In the data rows, the value 128 means zero.
Here are some points, each followed by its number:
<119 101 116 129 093 080 118 102 106 072 090 066 112 079 087 081 066 075 078 066 076 108 080 059 072 064 050 083 086 079 063 079 085 073 082 085 063 073 080 079 078 099 098> 0
<154 129 130 143 107 115 090 102 099 100 076 073 105 058 073 053 073 082 064 066 062 072 052 052 065 050 078 069 058 065 056 065 071 066 054 064 070 059 080 093 085 057 077> 1
<161 171 130 122 163 164 181 172 148 114 132 136 161 121 136 102 115 110 113 115 090 122 171 129 114 085 085 111 093 093 126 093 127 136 096 113 112 129 108 163 106 141 105> 2
<077 080 123 108 079 073 083 088 099 072 076 080 070 086 066 067 101 096 057 122 076 094 066 101 065 120 106 069 114 079 098 079 092 108 124 113 077 136 059 086 106 085 077> 3
<147 150 165 178 149 178 195 193 190 156 167 192 175 184 185 193 143 187 191 192 195 185 178 164 135 176 197 153 198 191 175 177 134 178 124 183 140 143 136 198 176 183 190> 4
<112 171 158 185 170 150 153 130 176 100 125 122 147 121 143 179 164 173 155 164 097 115 136 143 100 113 155 118 135 142 161 191 127 171 131 176 084 178 073 177 169 127 169> 5
<077 087 095 080 114 101 139 095 120 107 153 136 105 142 115 137 143 152 120 171 111 150 150 129 128 190 183 188 177 163 189 128 169 157 166 113 183 157 129 079 127 134 161> 6
<161 185 151 157 107 171 153 116 155 163 181 185 154 177 185 200 129 166 155 171 167 115 122 122 156 134 113 132 149 163 112 149 155 115 124 183 133 157 164 170 106 162 154> 7
<112 108 088 115 100 087 062 095 085 086 055 073 063 072 080 095 073 103 085 080 055 058 066 073 079 064 078 062 086 072 084 100 064 073 061 071 070 073 066 058 078 071 084> 8
<161 157 193 122 177 178 167 137 120 163 104 136 077 135 080 088 094 075 099 073 083 072 087 080 072 078 064 069 093 065 063 079 057 080 082 071 119 115 129 065 106 134 077> 9
<140 115 102 129 170 150 139 151 106 156 139 150 133 100 136 158 185 138 169 143 153 129 157 122 100 134 155 146 128 156 168 170 176 185 089 134 140 178 157 135 176 162 140> 10
<098 136 123 171 100 094 125 123 148 093 160 178 154 121 178 144 157 152 184 150 174 122 192 171 184 169 148 160 149 163 119 142 205 171 152 197 169 185 164 135 148 113 197> 11
<161 150 186 199 177 192 174 151 169 177 181 178 112 198 171 207 206 187 169 171 174 178 206 199 184 162 190 174 191 184 168 184 198 185 194 183 204 206 150 205 183 197 161> 12
<077 087 053 065 079 066 083 095 099 079 069 073 126 093 122 102 129 166 078 122 132 108 122 199 177 134 148 174 149 184 091 135 092 164 103 127 112 101 108 121 106 085 112> 13
<140 150 116 108 142 122 125 123 106 107 118 129 119 114 094 102 129 124 099 073 104 108 150 108 107 113 106 132 156 072 098 093 148 087 110 092 091 108 157 114 127 120 098> 14
<168 129 186 136 121 101 118 116 176 128 181 143 133 149 108 123 164 173 141 122 104 143 129 150 114 148 099 118 149 135 133 142 092 150 138 099 147 080 129 149 120 127 140> 15
<203 157 158 206 184 192 209 193 204 205 195 199 203 206 192 200 192 152 162 178 160 171 171 178 177 183 148 181 163 128 189 128 176 178 187 190 183 185 185 184 190 190 183> 16
<189 143 165 136 128 122 090 116 127 142 153 087 119 114 129 095 164 103 106 129 090 122 136 115 114 148 148 132 093 170 140 121 162 164 173 106 161 136 143 170 113 141 098> 17
<196 199 186 206 198 178 202 200 197 198 174 178 182 206 206 179 206 201 205 206 181 185 199 164 205 197 183 181 135 184 189 191 191 192 187 148 190 192 206 205 197 204 197> 18
<126 087 102 087 058 073 090 074 071 072 083 059 084 079 073 074 080 082 050 059 069 080 059 073 072 071 071 069 072 072 091 072 057 066 061 078 063 059 073 065 057 064 056> 19
<119 080 095 072 107 101 104 102 078 072 104 115 084 093 066 130 087 082 092 087 083 080 094 080 114 106 078 111 142 100 077 121 092 094 145 085 084 115 122 100 071 078 063> 20
<175 143 179 143 142 136 139 158 141 177 139 122 189 142 143 123 101 145 169 108 111 122 143 108 114 141 099 090 100 156 091 072 134 101 117 106 112 157 171 184 162 141 147> 21
New points follow, each followed by the numbers of its three nearest points above by angle, seen from the average point of the numbered points, nearest first.
<168 136 165 178 198 129 174 137 127 135 139 101 147 142 157 081 108 131 092 150 132 143 129 108 135 099 092 118 100 093 098 149 106 143 103 085 147 108 108 114 134 134 133> 2 9 1
<105 150 088 080 156 136 104 158 078 114 083 066 105 107 101 109 080 103 120 101 104 072 136 122 079 106 106 104 107 107 070 079 092 080 103 099 105 087 080 079 071 106 098> 8 19 0
<112 080 074 101 072 073 076 095 078 079 069 094 091 072 066 067 101 110 071 052 069 101 059 094 072 092 085 118 079 107 161 100 106 087 152 085 070 073 080 093 071 092 077> 19 8 3
<140 115 130 157 107 122 132 102 106 100 097 101 112 149 108 088 073 159 141 136 118 136 122 122 100 141 106 139 093 114 147 128 127 115 110 127 140 143 087 114 141 127 119> 3 8 19
<063 059 081 101 065 080 062 074 099 107 083 101 084 128 122 116 115 096 085 157 181 171 150 122 163 155 162 132 149 156 147 135 176 136 138 106 147 115 108 107 141 099 126> 13 6 3
<119 080 123 087 149 136 132 102 106 093 083 087 154 107 157 088 136 124 099 115 146 108 129 122 135 127 078 125 114 156 098 142 141 101 103 085 077 115 143 149 099 113 126> 13 20 0
<182 178 088 115 128 157 125 137 120 114 139 101 063 086 080 102 094 089 092 059 076 058 073 080 065 078 085 076 065 086 070 072 071 073 103 106 077 080 080 072 085 078 105> 1 8 19
<182 192 200 171 170 171 153 165 162 149 174 171 175 100 164 158 136 166 162 094 097 129 150 115 065 141 134 118 107 128 105 114 120 101 152 127 133 150 115 149 183 148 154> 21 16 18
<077 059 109 087 065 087 104 130 085 114 104 129 077 114 108 109 115 152 134 136 139 122 143 129 170 169 120 139 135 135 119 156 148 143 173 148 126 129 122 093 127 113 126> 13 6 20
<168 164 186 178 170 178 188 200 162 184 132 185 168 184 129 158 129 131 141 129 160 157 164 150 142 183 127 167 135 142 175 170 134 171 173 204 190 157 185 163 190 197 133> 16 18 12
<126 136 165 115 107 164 118 102 183 114 104 143 154 135 178 144 129 117 141 164 153 136 129 094 121 099 127 139 170 177 182 121 127 108 117 092 112 171 129 135 169 134 126> 4 7 18
<126 115 144 108 121 150 153 165 155 149 167 115 161 184 157 151 192 173 155 171 188 143 171 192 128 190 169 195 198 170 168 184 169 129 159 169 161 094 143 170 141 127 176> 4 12 18
<070 059 095 080 065 066 062 109 085 093 090 115 112 121 129 130 108 138 134 087 160 178 157 185 142 127 183 174 149 184 189 107 169 115 187 134 161 164 157 107 134 120 098> 6 13 11
<168 178 130 206 170 171 139 172 106 128 139 108 105 149 136 158 122 082 127 115 125 072 059 108 079 127 092 090 086 086 112 093 099 129 096 113 112 101 115 114 099 071 176> 9 1 8
